Turns in one plane each, and the order they were made in; the first pair answered:
turn A:
[ -3   5  -3  14  14 -13   6   4   1   2   6] -> [ -3  -3  -3  20  -1 -11   2  -9  -9  -5   4]
[ -4 -10  -1   4  13   4  -2 -13  -4   5  -1] -> [  0 -10   2  -5   1   7  -3 -15  -8  -1  -1]
[ -3   0   1   0 -14  -6   0 -12 -16   1   6] -> [  3   8   8 -14  -6  -9   2  -6 -12   5   7]
turn Y:
[-12   3 -11  16 -21  -7   0 -17  -3  -4 -12] -> [ -7   8 -10  14 -22 -10   1 -10   1  -3 -15]
[-3  7  2  6 10 -2  2  9  9  4 -3] -> [-3  2  2  7 11  0  1 11  9  4 -3]
[ -6   3  -5   0   0  -7   3   2   5   2 -10] -> [ -4   2  -4  -1  -1  -7   3   6   6   2 -10]
turn B:
[ -6   6  -3   1   2   5  -3  -2 -16   7  -8] -> [  0  -5  -2   1   2  11  -5   6 -12   4  -8]
[ -2   4  -2 -23  -7  14  -1 -12  -3  -5  -9] -> [  6 -12   6 -20   2  15  -6   9   5  -1  -1]
[ -2  17   1 -14   6  -2   7   2   1  12   2] -> [ -9   0  -4  -8 -16   8   0  -5  -1  -4 -13]
Then:
Between the rows of a pair lie 2 to 3 turns.
[ -4  13  -8   6   3  -9   7   7   5   5 -12] -> [  1 -15   0  11 -13   1  -4   4   0  -7  -8]
A B A
[  1 -10   2   2  15   7  -1   3   7   0   4] -> [ 5  0  5 -5 13  3  4 -5  0  5 15]
A A B
[  0 -12  -1   6   2   5  -2  12   5  -5 -11] -> [-7 -8 -7 12 10 -2  3 -8 -6 -2  2]
Y B A
[ -9  24  -8 -11  13  -6   6  -4   3   5  -7] -> [ -8  15  -6 -17 -12  -1   1 -19  -8  -2  -8]
A A A
[ -2  11   2 -18   5   3   1 -13  -5   3   9] -> [-12   3  -7  -6  -8   8  -5 -18  -6  -8  -7]
A B Y
[-16  19 -12  -4   8  -4   1 -10  -1  12 -10] -> [-13 -22  -9   9   1  13 -11  -9  -4   2  -6]
A B Y
[ -8  -3  -7  12 -16  -2  -7   0  -7  -6 -18] -> [  5  20   7 -13  -6  -9   1  11  -7   7  -3]
A B B
[ -1  -9   4  -8  -2   8  -6 -20 -13  -3  15] -> [  6 -18   7  -5  -7  10  -8 -10 -10  -6  12]
Y B
[-4 15 -8 14  8 -6  7 12 15 12 -6] -> [  2 -17  -2  20 -19   4  -5  -3   0  -6  -4]
A B A
[-10   6   1  19  27  -3  11   5  -5   1  -4] -> [  0  17   9 -18 -13   9   8  -4 -13  -9 -12]
B A A
[ 5 -6  3  0 -8  1 -1  5  6 -2 -6] -> [ 1 -6 -2 13 -4 -6  0 -3 -1  1 -1]
B A A
[ 0 13 -6  4 18 -7 -5 -3 -4  6 12] -> [  8  -8   0  -6 -12   5 -12  -8 -12  -8   7]
A B A
[  5   8  12  -9 -16  -7   2 -15 -16  -4  10] -> [ 12  13  18 -13   1 -12   6   9   1   4  10]
A Y
[ 18  -3   9   3  -7 -16  -1  22   2  -9   5] -> [ 13  12   5  -1 -13 -22   4  18   3  -6   2]
B Y
[ -4 -16  -3  24  12  -9  -3  -1  -7   1   3] -> [  0  10   1   1  -4 -14   3 -16 -18   7  10]
A B B
[ -4  -8 -12   9   8  -7  -3  -7 -10  -1  19] -> [ -5  -4 -14   8 -10 -12  -3 -11 -10  -5  10]
Y B Y
[ 10  -4   3 -18 -24   1   1   7   0 -10  -9] -> [ 11  -4   4 -21  -1   2   3  22  14  -2  -3]
Y A
[ 0 13 -3 -4 -7  0 -2 -3 -7  5  2] -> [ 3  0  0  8  6  0 -4  9  1  7  9]
B B A
[-12  14 -11 -10 -16   4   3  -9   0  -6 -15] -> [ 2  6  2 -9 22  1  4  6  6  9 14]
B Y B
[  6  22   1  -7  -2 -10   6   2  -2   4   4] -> [ -1  14  -5  16  -1 -14   3   2  -2   2  -3]
A A Y
[  9   4   6  17   1 -24   5  26   7   0  10] -> [  4 -18   5  23   9  -9  -6  22   4  -3  15]
Y Y
[ -5   4  -2 -14   1  10   1  18  18  -2 -20] -> [ -9  13  -7 -13  -2   9   4  11  13   0 -22]
B B
[ -1  14   9  -6 -10  -2  -2 -19 -19   4  -5] -> [14 -7 23 -6  6  3 -6 14 -2  3  0]
A B B
[  5  -4   7 -10 -12   3  -3  -4  -8  -4  11] -> [-13   9  -9   2  -2  -1   5 -11  -4   1   1]
A A B
[-10   5 -10  14  -1  -7   1   4   2  -2 -12] -> [  2 -19   3  11   6   1  -5  12   3  -6   2]
A B Y
[  6  20  -1 -13  -1  -8   7 -14 -10   5  10] -> [ 15 -17   6  -7  11   2  -4   3  -4   3  18]
B B Y
[  2 -22   0  11  -1   4  -5  17   9  -4  -8] -> [  9 -16   7  -5 -11   7  -4  17   7  -6  -7]
A A
[ 14 -24  17   7 -21  -5 -10  11   0 -11 -16] -> [  0  20   4  -3 -24 -19   4 -17 -12  -2 -18]
B B
[-10   0 -10  11  -2   1   5 -14   2  -1 -11] -> [ 0 12 -1 -6  8  0 12  1 11  7 -7]
A A A
[-13  -9 -12  14  -2   7  -4   3  11  -5 -19] -> [  5 -17   6  -1  20   8  -3  11  10   4   9]
A B Y
[ 8  9 -1 -9  1 12  0  1 -1  9  1] -> [ 4 -3 -5  5  4 18 -7  4  3  6 -5]
A B B
[-15   9 -12   5  11   4   1  -9  -5   5   0] -> [-14  19 -10   2  -5  -5   4  -6  -3   4  -6]
Y A Y
[  4   2   1   2 -19   5   3   7   5  -6 -19] -> [ -2   2  -5  16  -8   6   2   9   8  -3 -20]
A A A
[13 -3  9 -2 16  4 -1 23  8 -3  5] -> [ 2 29  2 -9  0 -8  8  9  6 -1 -6]
B Y
[ 4 -7  2  0 20 -1  3 16  8  7  2] -> [ -1 -10   0 -13 -13  12  -1   3   3  -9 -14]
B B A
[ -6 -11  -5  -6  -7  14  -7 -13  -9 -10  -5] -> [ -6   7  -5  -8 -12   4   0 -15 -12  -7  -5]
Y Y
[ 12  21   8 -17  -8 -16   2  -3  -4   7   9] -> [ -5   9 -10  24   9 -22   0 -10  -4  11   3]
A A
[ 12 -18  13   2  -1   2  -6   8   2  -5   6] -> [ -4   0  -1   1  -9   1  -4 -22 -12  -5   3]
Y B B
[  6 -13   2  11   4 -10  -6 -13 -10   0   8] -> [  6   1   4 -10 -10  -8  -2 -15 -12  -1   3]
A A B
[ -2   7  -4  15   8 -12   9   5   5   2   2] -> [  1   3  -1  17   6 -15   9  -3  -2   3   8]
A B B
[ -8  20  -4 -16  12   3   7  -2   4   7   0] -> [-17  16 -12   2   0   0   7 -16  -4   2  -6]
A A Y
[ -6  -4  -1 -14 -12  11  -3 -16  -9  -4   3] -> [ -2  11   0 -16 -18   4   3 -11  -5  -1  -3]
Y Y
[10  0  7 -3  6 -7  1 11  4  6  7] -> [  6  -4   5 -10  -9   4  -1  11   7  -1  -7]
B B A
[  1 -14   5  13 -14   1   0  13  -1  -6 -17] -> [  5 -18  10   3 -14  10  -5  10  -4  -7 -13]
A Y
[ -9  26  -7 -14   0  -3   7  -8   3   9  -2] -> [ -4 -19  -1  15  19   2  -2  10  10   4   4]
B B A
[ 11  -2   4   3 -29 -10   2  11   2 -14  -8] -> [ 17 -12  14   4  -6  -8   0  24   8  -7   5]
B Y
[ -1  11   7  -6  -5  -6   6 -10  -9  -3   7] -> [  7 -11  13  -1   4   1   0  11   2  -5   7]
A B B
[-12   8  -9  11  -7 -10   1 -14 -10  -1  -1] -> [ -4 -17  -2  17  -4  -2  -8  -6  -7  -8   1]
B Y
[  0  19  -5  15   3 -18  11  16  10   7  -7] -> [  1 -17  -2  24   3  -2  -1  17  11  -5  -8]
B B Y
[-14   7 -10  12  15  -4  -4 -23  -7   9  -3] -> [  2  23   4 -21  13  -2  -1  -8  -1  15   2]
A A A
[  7  -8  13 -14  -6   6   7  16  12  -7  -7] -> [ -4  13   0  -5   4  -4  15  13  15   5 -13]
A B Y
[-10  -8  -5  16  10   1  -2  -6   0  -5  -3] -> [ -2  12   1  -4   6  -7   4 -14  -9   0  10]
A B B
